0: array([623, 382, 546, 591, 525, 556, 177, 833])
1: array([484, 435, 570, 853, 462, 230, 226, 841])
2: array([582, 529, 544, 481, 444, 196, 259, 301])
3: array([606, 413, 685, 689, 485, 704, 644, 554])
4: array([372, 543, 511, 663, 465, 556, 407, 343])
5: array([504, 667, 704, 541, 295, 978, 881, 373])
6: array([398, 485, 449, 723, 448, 438, 502, 411])
7: array([476, 647, 769, 449, 637, 576, 649, 374])
8: array([514, 432, 470, 329, 690, 483, 665, 377])
9: array([514, 578, 280, 628, 460, 345, 200, 266])
10: array([463, 662, 704, 193, 603, 601, 827, 344])
11: array([365, 382, 667, 427, 829, 701, 589, 580])
12: array([493, 529, 438, 703, 355, 449, 360, 437])
13: array([532, 466, 409, 437, 547, 587, 397, 502])
14: array([425, 570, 400, 231, 638, 500, 719, 541])
15: array([476, 624, 246, 401, 394, 126, 350, 470])
16: array([431, 335, 364, 726, 465, 465, 204, 834])
17: array([522, 383, 518, 390, 646, 743, 416, 694])
18: array([450, 436, 618, 511, 499, 575, 515, 306])
19: array([626, 396, 375, 543, 443, 708, 349, 577])
20: array([314, 644, 609, 405, 686, 624, 653, 708])
21: array([581, 367, 333, 517, 360, 454, 438, 447])
22: array([336, 523, 528, 735, 404, 249, 344, 287])
23: array([343, 613, 589, 290, 774, 616, 788, 478])
24: array([640, 459, 594, 378, 593, 521, 424, 373])
25: array([421, 542, 427, 428, 734, 574, 866, 484])
26: array([495, 490, 541, 464, 370, 488, 536, 472])
27: array([632, 424, 494, 454, 400, 502, 360, 607])
28: array([366, 623, 650, 459, 538, 753, 687, 274])
29: array([628, 456, 518, 317, 461, 633, 564, 444])
30: array([480, 356, 328, 634, 451, 203, 120, 626])
31: array([505, 452, 566, 616, 471, 310, 532, 599])
32: array([391, 557, 460, 282, 590, 413, 495, 442])
33: array([600, 350, 344, 471, 531, 683, 302, 602])
34: array([582, 333, 520, 403, 487, 688, 419, 713])
35: array([537, 398, 354, 619, 482, 291, 544, 838])
36: array([567, 542, 587, 348, 600, 576, 925, 575])
37: array([424, 657, 431, 523, 520, 557, 446, 662])
38: array([550, 591, 929, 290, 682, 569, 547, 594])
39: array([593, 459, 577, 603, 614, 445, 534, 743])
40: array([314, 723, 572, 456, 628, 276, 571, 582])
41: array([582, 496, 503, 495, 337, 657, 622, 312])
42: array([569, 373, 371, 475, 622, 558, 601, 595])
43: array([410, 571, 443, 327, 555, 445, 505, 463])
44: array([411, 505, 588, 349, 613, 563, 736, 413])
45: array([553, 431, 908, 468, 365, 584, 642, 398])
46: array([625, 420, 417, 353, 539, 479, 636, 380])
47: array([402, 481, 322, 582, 533, 359, 382, 583])
48: array([582, 340, 248, 812, 336, 348, 378, 397])
49: array([408, 451, 431, 738, 434, 489, 421, 580])
50: array([546, 480, 586, 614, 542, 250, 301, 630])
51: array([466, 512, 516, 280, 458, 425, 763, 264])
52: array([411, 547, 512, 507, 483, 540, 603, 597])
53: array([306, 599, 572, 688, 612, 541, 651, 857])
54: array([658, 368, 413, 466, 231, 377, 160, 365])
55: array([620, 464, 403, 363, 294, 482, 352, 451])
56: array([622, 343, 684, 695, 581, 438, 469, 864])
57: array([484, 546, 676, 459, 632, 369, 446, 671])
58: array([442, 406, 409, 567, 523, 684, 564, 595])
59: array([612, 457, 710, 535, 448, 595, 289, 809])
60: array([597, 427, 454, 449, 309, 471, 336, 480])
61: array([617, 433, 480, 442, 457, 533, 406, 642])
62: array([595, 299, 224, 760, 237, 423,  49, 525])
63: array([416, 739, 706, 208, 522, 425, 885,   0])
64: array([417, 590, 728, 506, 558, 567, 519, 364])
65: array([469, 591, 207, 697, 365, 213, 271, 289])
66: array([481, 593, 693, 595, 558, 646, 681, 785])
67: array([466, 534, 600, 534, 424, 562, 623, 568])
68: array([440, 536, 626, 413, 714, 708, 892, 310])
69: array([493, 467, 649, 389, 587, 619, 426, 613])
70: array([390, 573, 325, 547, 450, 346, 260, 179])
71: array([686, 432, 596, 126, 462, 824, 622, 504])
72: array([414, 542, 312, 592, 414, 415, 435, 533])
73: array([506, 435, 293, 460, 504, 417, 493, 335])
74: array([369, 687, 378, 804, 422, 290, 407, 576])
75: array([633, 433, 673, 679, 372, 636, 510, 539])
76: array([531, 467, 336, 623, 430, 549, 738, 196])
77: array([585, 637, 718, 456, 479, 609, 503, 290])
78: array([449, 542, 587, 397, 543, 642, 608, 392])
79: array([441, 548, 422, 632, 480, 548, 598, 582])
80: array([520, 517, 373, 496, 318, 474, 351, 130])
81: array([567, 526, 677, 318, 592, 747, 602, 580])
82: array([456, 399, 340, 520, 566, 337, 307, 722])
83: array([619, 603, 523, 522, 386, 388, 332, 249])
84: array([459, 590, 698, 452, 481, 742, 717, 291])
85: array([512, 483, 444, 363, 467, 569, 454, 545])
86: array([428, 587, 551, 624, 409, 387, 572, 502])
87: array([381, 611, 280, 705, 318, 193, 273, 224])
88: array([433, 478, 437, 447, 579, 517, 474, 299])
89: array([430, 548, 406, 481, 536, 311, 469, 637])
90: array([589, 400, 339, 367, 366, 638, 565, 173])
91: array([565, 391, 525, 393, 502, 722, 578, 647])
92: array([648, 717, 824, 350, 549, 522, 597, 372])
93: array([529, 520, 429, 655, 386, 508, 253, 309])
94: array([348, 589, 595, 290, 813, 619, 777, 469])
95: array([584, 545, 788, 498, 413, 654, 627, 560])
96: array([361, 640, 434, 439, 525, 324, 562, 424])
97: array([597, 397, 603, 319, 484, 781, 594, 474])
98: array([547, 398, 343, 505, 565, 314, 395, 401])
99: array([518, 534, 498, 501, 478, 531, 386, 462])
100: array([514, 466, 525, 721, 491, 516, 537, 784])
101: array([446, 517, 480, 464, 468, 747, 644, 572])
102: array([443, 546, 570, 599, 692, 579, 487, 773])
103: array([393, 625, 390, 394, 498, 365, 189, 445])
104: array([495, 475, 457, 554, 448, 499, 807, 534])
105: array([465, 464, 297, 602, 496, 486, 638, 124])
106: array([633, 458, 642, 527, 457, 733, 554, 763])
107: array([630, 563, 439, 691, 377, 207, 119, 676])
108: array([572, 395, 123, 420, 389, 360, 562, 344])
109: array([567, 445, 309, 657, 492, 392, 159, 494])
110: array([462, 564, 503, 454, 556, 700, 497, 481])

array([636, 512, 337, 439, 275, 278,  51, 394]) 54 2 9
array([385, 632, 733, 448, 595, 656, 972, 430]) 68 36 10
array([199, 634, 353, 566, 683, 475, 726, 808]) 53 20 102
array([496, 553, 410, 224, 561, 613, 742, 190]) 51 8 44
array([535, 510, 374, 416, 408, 469, 397,  52]) 80 90 70
array([572, 550, 554, 511, 336, 494, 423, 258]) 83 80 99
array([529, 614, 862, 322, 628, 516, 545, 636]) 38 57 69
array([505, 447, 416, 435, 389, 681, 600, 370]) 41 29 90
array([484, 426, 467, 354, 488, 487, 383, 582]) 85 61 13
array([631, 387, 653, 727, 427, 668, 479, 540]) 75 3 106
array([470, 625, 327, 598, 428, 456, 444, 551]) 72 37 47
array([570, 603, 321, 660, 379, 536, 599, 588]) 79 72 52
array([585, 440, 470, 471, 583, 364, 610, 483]) 46 8 42
array([750, 397, 536, 669,  64, 392, 268, 313]) 54 60 93
array([474, 464, 496, 724, 422, 294, 468, 569]) 31 49 86
array([482, 441, 564, 577, 551, 547, 437, 475]) 99 18 13
array([468, 607, 511, 738, 248, 447, 441, 365]) 12 6 4
array([474, 597, 401, 230, 629, 494, 782, 537]) 14 25 44
array([692, 379, 435, 482, 269, 402, 136, 409]) 54 60 55
array([451, 536, 533, 360, 567, 616, 608, 313]) 78 44 88
array([383, 562, 450, 531, 527, 410, 485, 635]) 89 37 52
array([201, 621, 318, 648, 625, 430, 647, 793]) 53 79 37
array([599, 536, 636, 152, 718, 690, 583, 436]) 81 71 97
array([572, 479, 515, 417, 505, 176, 268, 654]) 50 82 89
array([342, 639, 276, 369, 576,  70, 403, 319]) 15 96 103
array([449, 499, 269, 533, 413, 572, 470, 344]) 73 21 88
array([612, 409, 341, 364, 547, 599, 672, 408]) 46 29 8
array([456, 535, 517, 389, 554, 731, 533, 449]) 110 78 101
array([551, 574, 541, 398, 532, 669, 614, 403]) 78 110 29
array([548, 446, 999, 484, 373, 667, 766, 396]) 45 95 84
array([487, 656, 812, 221, 565, 623, 899, 264]) 10 68 84
array([628, 615, 572, 248, 549, 585, 534, 474]) 29 24 81
array([591, 355, 670, 753, 379, 670, 434, 602]) 75 3 106
array([480, 633, 720, 547, 599, 631, 717, 735]) 66 20 67
array([450, 391, 301, 558, 569, 344, 336, 717]) 82 47 89
array([605, 566, 579, 452, 386, 429, 483, 493]) 26 99 27
array([491, 545, 470, 539, 474, 109, 649, 383]) 96 86 31
array([665, 412, 633, 405, 405, 570, 388, 347]) 24 29 60
array([606, 564, 624, 282, 626, 621, 921, 551]) 36 10 44
array([640, 423, 555, 441, 476, 178, 303, 693]) 50 82 27
array([526, 520, 478, 687, 358, 444, 361, 435]) 12 93 6
array([425, 563, 411, 666, 480, 529, 616, 554]) 79 52 86
array([779, 379, 625, 523, 423, 320, 645, 603]) 31 39 27
array([572, 463, 357, 598, 497, 453, 147, 459]) 109 93 9
array([538, 537, 718, 321, 493, 495, 508,  81]) 77 18 24
array([530, 429, 773, 692, 413, 807, 809, 683]) 3 66 95
array([514, 352, 182, 367, 616, 424, 416, 262]) 73 98 108
array([438, 506, 428, 383, 624, 343, 205, 663]) 82 103 89
array([372, 636, 702, 622, 592, 408, 665, 880]) 53 66 102
array([621, 496, 794, 441, 430, 798, 665, 509]) 95 81 97
array([512, 432, 454, 300, 685, 479, 727, 347]) 8 46 44
array([481, 446, 468, 343, 736, 444, 710, 330]) 8 44 46
array([613, 599, 777, 354, 436, 585, 428, 333]) 77 92 24
array([550, 493, 579, 394, 476, 160, 304, 596]) 50 2 89
array([527, 552, 389, 726, 255, 526, 437, 472]) 12 49 6
array([391, 710, 397, 823, 371, 277, 326, 565]) 74 12 72
array([603, 304, 273, 722, 238, 414,  74, 450]) 62 109 54
array([611, 401, 357, 600, 529, 362,  28, 446]) 109 30 9
array([448, 477, 664, 512, 446, 317, 669, 614]) 31 86 67
array([493, 502, 488, 730, 414, 667, 543, 726]) 100 79 58
array([466, 644, 344, 312, 437,  89, 438, 496]) 15 96 89
array([641, 381, 484, 424, 272, 428, 394,  46]) 80 83 90
array([591, 504, 476, 417, 418, 512, 482, 683]) 61 27 85
array([609, 653, 583, 502, 297, 416, 296, 191]) 83 80 2
array([428, 534, 547, 439, 762, 552, 857, 517]) 25 23 94
array([538, 362, 327, 734, 478, 472, 293, 823]) 16 82 0
array([448, 605, 472, 433, 610, 679, 517, 474]) 110 78 13
array([523, 465, 526, 697, 405, 670, 463, 556]) 75 49 58
array([585, 404, 528, 573, 529, 488,  79, 796]) 0 59 16
array([651, 340, 538, 584, 299, 797, 337, 458]) 19 75 33
array([444, 474, 500, 484, 409, 504, 498, 490]) 26 99 85
array([581, 392, 495, 330, 575, 665, 538, 672]) 91 34 17
array([382, 484, 339, 600, 630, 536, 339, 573]) 47 13 49
array([505, 678, 568, 597, 392, 379, 531, 563]) 86 31 67
array([547, 369, 389, 693, 339, 226, 196, 585]) 30 107 109
array([502, 569, 254, 676, 272, 637, 641, 749]) 79 100 58
array([502, 413, 521, 605, 554, 507, 351, 477]) 99 13 49
array([424, 626, 598, 341, 609, 737, 639, 425]) 78 28 110
array([476, 539, 395, 621, 328, 482, 429, 381]) 12 6 93
array([462, 613, 436, 508, 513, 563, 401, 487]) 99 13 37
array([457, 460, 275, 460, 448, 514, 552, 473]) 73 72 21
array([426, 513, 424, 400, 684, 526, 772, 451]) 25 44 8
array([525, 425, 840, 243, 714, 904, 562, 591]) 81 11 97
array([453, 605, 694, 381, 727, 706, 675, 753]) 20 81 66
array([584, 375, 310, 534, 571, 469, 516, 500]) 42 73 98
array([347, 635, 322, 620, 440, 586, 593, 415]) 79 6 72
array([497, 536, 574, 406, 722, 592, 861, 743]) 36 20 25
array([461, 461, 451, 368, 649, 694, 503, 451]) 110 13 78
array([627, 418, 739, 514, 497, 647, 311, 721]) 59 69 106
array([430, 686, 381, 880, 306, 274, 240, 472]) 74 12 65
array([601, 403, 333, 449, 556, 282, 470, 480]) 98 73 21
array([483, 646, 731, 257, 548, 640, 934, 314]) 10 68 84
array([197, 429, 529, 442, 866, 572, 523, 441]) 11 94 23
array([514, 433, 631, 365, 603, 546, 591, 600]) 69 81 91
array([581, 482, 571, 682, 392, 487, 293, 547]) 12 99 27
array([475, 368, 288, 765, 499, 457, 283, 878]) 16 82 35
array([453, 542, 800, 577, 790, 559, 474, 788]) 102 57 66
array([471, 548, 500, 619, 330, 291, 293, 464]) 12 22 2
array([465, 591, 495, 639, 360, 484, 345, 536]) 12 99 49
array([382, 476, 552, 498, 776, 618, 684, 596]) 11 20 25
array([605, 417, 311, 434, 591, 329, 472, 487]) 98 73 46
array([562, 712, 818, 458, 428, 504, 339, 362]) 77 64 92
array([328, 458, 355, 575, 511, 655, 601, 608]) 58 79 52
array([688, 484, 645, 160, 388, 796, 484, 464]) 71 97 29
array([386, 557, 385, 532, 557, 753, 834, 726]) 101 58 25
array([429, 614, 586, 615, 367, 306, 507, 530]) 86 31 26
array([656, 554, 573, 124, 414, 804, 573, 563]) 71 97 81
array([536, 557, 664, 286, 652, 743, 608, 599]) 81 69 97
array([570, 455, 811, 445, 390, 818, 655, 564]) 95 97 81
array([598, 426, 573, 557, 527, 562, 229, 832]) 0 59 61
array([530, 538, 576, 470, 477, 453, 362, 267]) 83 99 24
array([381, 584, 634, 501, 727, 598, 627, 535]) 20 7 11
array([428, 593, 449, 501, 460, 360, 587, 423]) 96 86 26
array([632, 473, 662, 406, 411, 669, 700, 571]) 95 97 91
array([439, 482, 426, 751, 514, 650, 443, 584]) 49 79 58
array([461, 401, 413, 522, 551, 671, 577, 621]) 58 42 101
array([540, 344, 154, 388, 408, 329, 521, 373]) 108 73 21
array([588, 349, 560, 594, 476, 365, 253, 577]) 50 27 109
array([420, 461, 429, 714, 416, 490, 452, 519]) 49 6 12
